One turn sends every row of this set to another row. A few are shown first. Where does it send the rows asked after them?
z877: [ -6  -3   3  18  -9   1  -1 -14   3   7  -5   3 -11  12  13   2  -6  13
  -1  11  11   6  11  -7   1 -13  -6   0   3 -12  -1]
z930: [-25   7  -8   9   2 -15   5 -10  10  10  -9 -10  12  -3  24  -4   4  25
  14 -16  -8   6   8  -3   0 -17  -6  11   5   4  -2]
z679: [ -2   3   5   6  18 -14  -1  -6  14  -3   1 -12  11 -25   8   5  -7   1
  17 -13  -2 -11  -6  -7 -15   3  -7   2   9  12 -12]
z498: [ -3   0   1   7  18 -10  -7  -7  15  -3   4 -17  12 -23   3  12  -5   5
   8  -4  -5 -13 -14  -1 -11   7 -10   2  17   8 -12]
z536: [-26  11  -3  15   5 -14   3  -4   4  13  -5 -10  15   4  20  -1   6  21
  12 -18  -2  13  10  -5   4 -16 -10   4   5   9   0]
z60: [-17  -8  13  -2   7   2  11   6   6  -5   0  -5  26   3  14  12   0  18
  16   6   5   6 -15   6  15  -6   6  10  10   0  -8]
z511: [ -7  -7   0  -1  19 -15  -5  -8  12  -3  -2 -12  10 -25   9  12  -8  14
  10 -10  -8  -7 -16  -3 -12   6  -6   1  12   5 -12]
z574: [-26   5   2  15  -1 -10   2  -5   3  11  -4 -11  14   0  27  -5   8  17
  12 -13   5   3  11   3   2 -17 -16  12   3  14  -1]
z586: [  4  -2  -2   2   3  -5  -8 -11   7   3   3  -4 -19  -9   2   7  -1  11
  -3  -2   9   5  17  -3  -9   6  -4  -3   1 -10  -6]
z77: [  7  -7   9   9   4  13   0  -2   6   1   7  -6 -15   1  13  10  -4  16
  -2  13   9  -2  -2  10   4  -2  -4 -12   4  -6  -3]
z700: [ -5  -2   0   4  13 -16  -6 -13  17  -5  -3  -8   5 -23   6  10  -8   6
  16  -4  -2 -10  -9   0 -19   7  -9   1  13  11 -15]
z884: [  5  -7   9   6   0  10  -3   1   7   3   5  -6 -10   0  10  15  -5  17
  -6  14  14   3  -2  10   2   0   2 -10  -1  -8   0]
z625: [-21   8  -1  18   4 -11   4  -3   5  11  -7 -11  17  -1  26 -10   3  14
  19 -13   4   2   9  -7   4 -18  -8   6   1  14   1]
z551: [-24   4  -5  16   0 -13   0  -8   8  12 -13  -8   7   1  28  -6   7  22
  19 -10   4   5  10   2   1 -18 -11   7   6  12  -1]
z781: [ -5  -2   0  18 -10   5  -4 -15   1   9  -6   1  -8   8   9   3  -5  15
  -2   8  13   8  11  -5   4 -10  -6   4  -1 -10   2]
z741: [  5  -8   9   8  -1   6   1   0   8   1   7  -2 -14   1  15  13  -8  16
  -2  15  13  -1  -2  10   5   0  -1 -11   1  -8  -5]
z130: [-12  -3  21   1  14   3   9  12   9  -6   5 -10  29   3  14   6   3   8
  16   7   8   1 -11   2   5  -6   7   1   9   6  -4]
z777: [-13   0  19   3  11   3  11   7   8  -3   5  -5  28   6   5  17   0  11
  13   5   4   9 -15   4   9  -4   3   4  12   1  -8]
z242: [-15  -8  18  -3  11   3   6   8  11  -7   0  -4  22   8  13   8   8  13
  17  15   9   6 -12   9   7   0   6   3  13   3  -7]
z335: [-16  -3  15   3   9   5   7   9   5  -4   5 -11  27   8   9   8   8  11
  14   9  11   4  -9   4  15  -8   2  11  17   2  -7]
z964: [ -9   2   5   5  13 -14  -4 -12  14  -3   4 -12  11 -24   8   9  -5   3
   9  -9  -5 -12  -6   2 -20   5 -16   5   9  13 -13]
z513: [  1  -7  -2   3   3 -10  -7  -9   5   1   4  -1 -21  -6   8   5  -3  11
  -3   1  10   2  16  -6  -7   5  -6  -9   4  -8  -9]
z480: [-23  13 -10  16   2 -14   0  -6  10  11  -2 -18  11  -4  21  -6   7  20
  13 -15  -1   1  13  -1   1 -17 -11   9   8  11  -2]
z408: [  0  -3  -5   2   4  -2  -4 -13   6  -3   8  -3 -20  -4   5   2   0  10
  -1   0   7   1  19  -4  -5   4  -7 -10   2  -6  -9]
z403: [ -6  -4   1  16  -8   8  -1 -16  -1   2  -4   0 -12  11   8   2  -6  12
   1   9  12   5  11  -6   2 -17  -8  -1   4  -7  -1]
z14: [-17  -7  23  -2  12   4   5   7   6  -6   7  -8  28   4  12   9   9   7
  10  11   7   3 -10   9   4  -1  -3   6  11   5  -6]
z257: [ -4   3   0   7  18 -16  -3  -7  11   3   3 -11   9 -24   5  16 -10  10
  10 -16  -6  -5 -12  -2 -10   7 -12  -3  10  11 -13]

z513 turns into z877
z964 turns into z574
Where do these go?
z781 turns into z884
z242 turns into z700
z536 turns into z777
z511 turns into z930
z679 turns into z625
z335 turns into z498
z77 turns into z408

One turn sends every row of this set to another row. A few are shown first. Where does it send the rows asked after them?
z360: [-13   3   3   6 -11   5 -15   6  11 -12  14   5 -26  -6 -18 -13   0   9
   7   3   2  23  16   3  -2   6 -10]
z650: [  6  -7  -6   0  -3 -13   9  22   9  -5   6  19 -15  17 -25  -9 -10   3
  -6   4   4   6  20 -13  -2  12  -2]
z612: [  4   6  -5   7  20   7   5 -17  -2   1  12   8  -2  19 -22  -9  10  14
   8  15  -7   5   2  -8   3   7  -5]
z534: [  3  -1 -11  -6  -1 -14   8  24   0  -9   1  18 -11   5 -23 -10  -8   8
   3   2   9   8  13 -15 -10  16  -4]
z989: [  6  13  -5  -6 -11  -3  -1  19   3  -8   9   9 -16  -5 -18   1  -7   3
   3   2  14  11  15  -6 -20   7  -7]
z651: [ 20   2   1   8  11   6  14   3   8   8 -10  10 -19   7 -27   5   4  -7
   4   5   2   2   2 -15   7 -10   3]
z214: [ -5 -10  -4   1  -1  -2  -8   7  12  -2   3  10 -21  18 -24  -3 -11   6
 -11  10   2  14  21  -2 -12  10  -5]
z57: [  0  -5  -7   7 -10  -3  -6  12   4  -5  21   6 -17  16 -14 -13 -10   4
  -8   3  -2  11  25 -12   4   8 -11]
z917: [ 11   9  -2   8  15   7   7   7   9   5 -11  17 -13   0 -19   5  12  -5
   5  -5  -4   6  -4 -18   3  -8   1]
z735: [ -7  29   5  -4   4  -2  -7  -7   8  -2   9   6  -8   4 -12 -12  -2  14
   9   4  -1   5  10  10   9  17  -3]
z731: [ -1   8  -2  -7  11  -5   0   5  18   1 -10  24  -7  -6  -6  -4  -1   6
   5 -10  -8   2   6 -15   8   9  -7]
z377: [  8  -5  -3  10  16   8   6 -17   0   7   6   3 -13  22 -27 -10   4   8
   4  18  -6   5   6  -8  10   0  -4]
z794: [ -6  15   3  -7  11  -5   0 -10  13  -4   8  17  -2   5 -14 -15   2  18
  12   6  -4   3   9   3   9  20  -7]
z418: [-12  -4 -12  -5   3  -5  -9   9   1  -5  -3  10 -17   8 -22  -5 -10  12
  -4   9   4  15  14  -5 -19  17  -7]
z760: [ 19  14   5  12   2   8  10   5   5   9  -2   2 -24   5 -24   1   6 -10
   6   1   2   5   4  -9  13 -13   4]
z174: [  3  -2   7  -1  -6  -6   4  18  22  -9   3  17 -26   8 -31  -3  -2   1
   0   7  11  12  18   3  -9   7   2]
z829: [ -3   0   7   7 -13   4 -12   8  18  -7  17   6 -28   7 -22  -7  -2   2
  -3   6   4  17  23   4  -2   3  -7]
z645: [ -2   4   5  -4  -5  -5   1  19  16 -13   2  18 -24  -9 -30  -6   3   6
  12   4  13  16  11   1 -11   9  -1]
z747: [  1  27   7  16   8   7   0   5   2   3  -6   2 -22   8 -26  -8  13   0
   7  -2  -2  12  -2   2  17  -3   9]
z259: [-16 -10  -4   5  -1  -6  -6  11   8 -14   7  15 -23   5 -23 -26   0  13
   5   5  -3  21  13  -7   7  17  -8]
z380: [  9  10   8  18   6   7   8  -4   1   4   7  -1 -23  15 -30 -16   8   1
   9  10  -1   8   6  -2  26  -3   2]
z979: [  9   7  -2  -1 -12  -2  -1  18   9  -3  12   7 -20  10 -18   3 -11  -3
  -7   3  11   8  22  -4 -13   4  -6]
z292: [  8   4   5   7 -15  -6   6  22  15 -11  21  13 -21   5 -22 -13  -1  -2
   3   1   7  11  21  -5   8   5  -4]
z41: [ 11   3 -10   4  20   8   7 -11   1   3  10  14   0  12 -16  -2  10   7
   6   8  -7   2   1 -20   0   0  -8]
z609: [  0   6   3   5 -15  -5   2  22  10 -16  19  14 -21 -10 -20 -17   1   4
  13  -2   7  16  15  -7   6   8  -7]
z266: [ -2   8 -10   5   3  11  -8   9 -12   8  -7  -3 -14  -8 -23  -4   8   2
  24   2  11  18   7  -5 -14   1  -3]
z442: [ -3   8  -3 -10  12   1  -7  -9  19   1  -2  20  -5  -4  -4  -1  -1  11
   4   0  -8   3   8  -9  -3   9 -12]
z954: [  7   6   2  15   8  10   1 -15  -3   6  13  -5 -18  20 -23 -13   4   5
   5  15  -4   7   9  -2  17  -3  -4]
z578: [  9  23   3  14   7   8   3  10   3   5  -8   8 -18   0 -19   1  11  -6
   5  -8  -3   9  -4 -10  12 -10   5]
z783: [ 10  13  10  15   5   9   5  -1   7   6  -2  -1 -28   9 -30  -6   9  -4
   7   7   2  10   4   4  17 -10   6]
z50: [ 18   0  -5   5  13  10   7  -6   4  11  -4   5 -14  12 -21   7   1  -2
   0  10   0   2   5 -15  -3  -9  -3]
z288: [ -9   2  -6   7   6  11  -8   0  -6   3  -1   1 -15  -5 -30 -13  14   9
  30   8   8  21   7   2  -8   5  -4]
z26: [ -5  32   4  -1   2 -10   1   7   7  -1   1  11 -11   2 -11 -17  -2   8
   8  -6  -2   4   8   5  19  16   1]
z971: [  3   2 -16   7   3   2   4  18 -16   6  -1   5  -7  -6 -19 -15   8   1
  26  -2   6  13   8 -19  -2   5  -4]
z196: [ -1  23   0  -3   3  -2  -6   9  11   4  -9  14 -13  -8  -3  -1  -4   1
   2 -13  -4   4   8  -7   8   6  -5]
z883: [ -7  25   5  -2   7  -5  -5   7  14   2 -15  14 -16  -2 -14  -6  -2   5
   5  -8  -1   8   5   6  11  12   3]
z65: [  1  19  -1  13  14   8   0 -14  -6   1  15   1  -8  19 -23 -15  11  12
   8  12  -5   8   3   0  12   6  -1]
z886: [  0  24   5  17  11   4   3  -1  -4   0   7   2 -14  16 -27 -17  12   6
  10   4  -3  11  -1   2  22   4   6]
z922: [ -4   2 -15   7   2  11 -10   3 -16   7   6  -4  -8  -6 -17 -12   8   6
  23   3   4  17  11 -13  -8   2 -10]
z483: [  0  12  -3  -7   8  -2  -2 -10  12  -3  13  17   2   1  -2  -9  -2  14
   9   1  -7  -1  11  -9   6  14 -13]
z45: [ 17  -5  -8   7  14   7  11  -9  -2   9   6   5  -8  19 -20  -3   0   2
   2  13  -4   0   7 -20   7  -4  -7]
z569: [ -9  -2 -13   3  -6  -4 -10  13  -6  -7  14   5 -14   7 -11 -17 -10   9
  -2   3  -2  15  19 -14  -1  13 -14]
z902: [ 12   4  -7   4  18  11   3  -5   5   6  -3  15  -5   4 -16   8  10   1
   4   1  -6   4  -2 -20  -6  -7  -5]
z924: [ -7 -13   2   8  -4  -5  -1  12  18 -10  12  18 -24  15 -27 -18  -1   7
  -1   8  -1  16  20  -4   9  12  -5]
z927: [ -2   1  -7   6   6   1   6  14  -7   2  -9   9 -13  -6 -33 -17  13   5
  32   3  10  17   4  -5  -2   7   4]
z425: [  2  11  -9  10  -4   8  -1  12 -16   3   9  -2 -10  -9 -20 -16  10   3
  30   2   9  16   9  -9   0   3  -5]
z49: [ -3  -6 -12   8   6   2   4   9 -11   1   4   8  -7  -4 -26 -24  13   8
  32   3   4  15   8 -13   5   9  -4]
z779: [ -7  -8 -13   3  12   6  -4   5  -6   5 -12   8 -12  -3 -28 -12  10   8
  26   6   5  19   5  -9 -11   7  -2]

z645 turns into z418
z829 turns into z979
Where do these go?
z442 turns into z735
z377 turns into z783
z65 turns into z578
z927 turns into z779

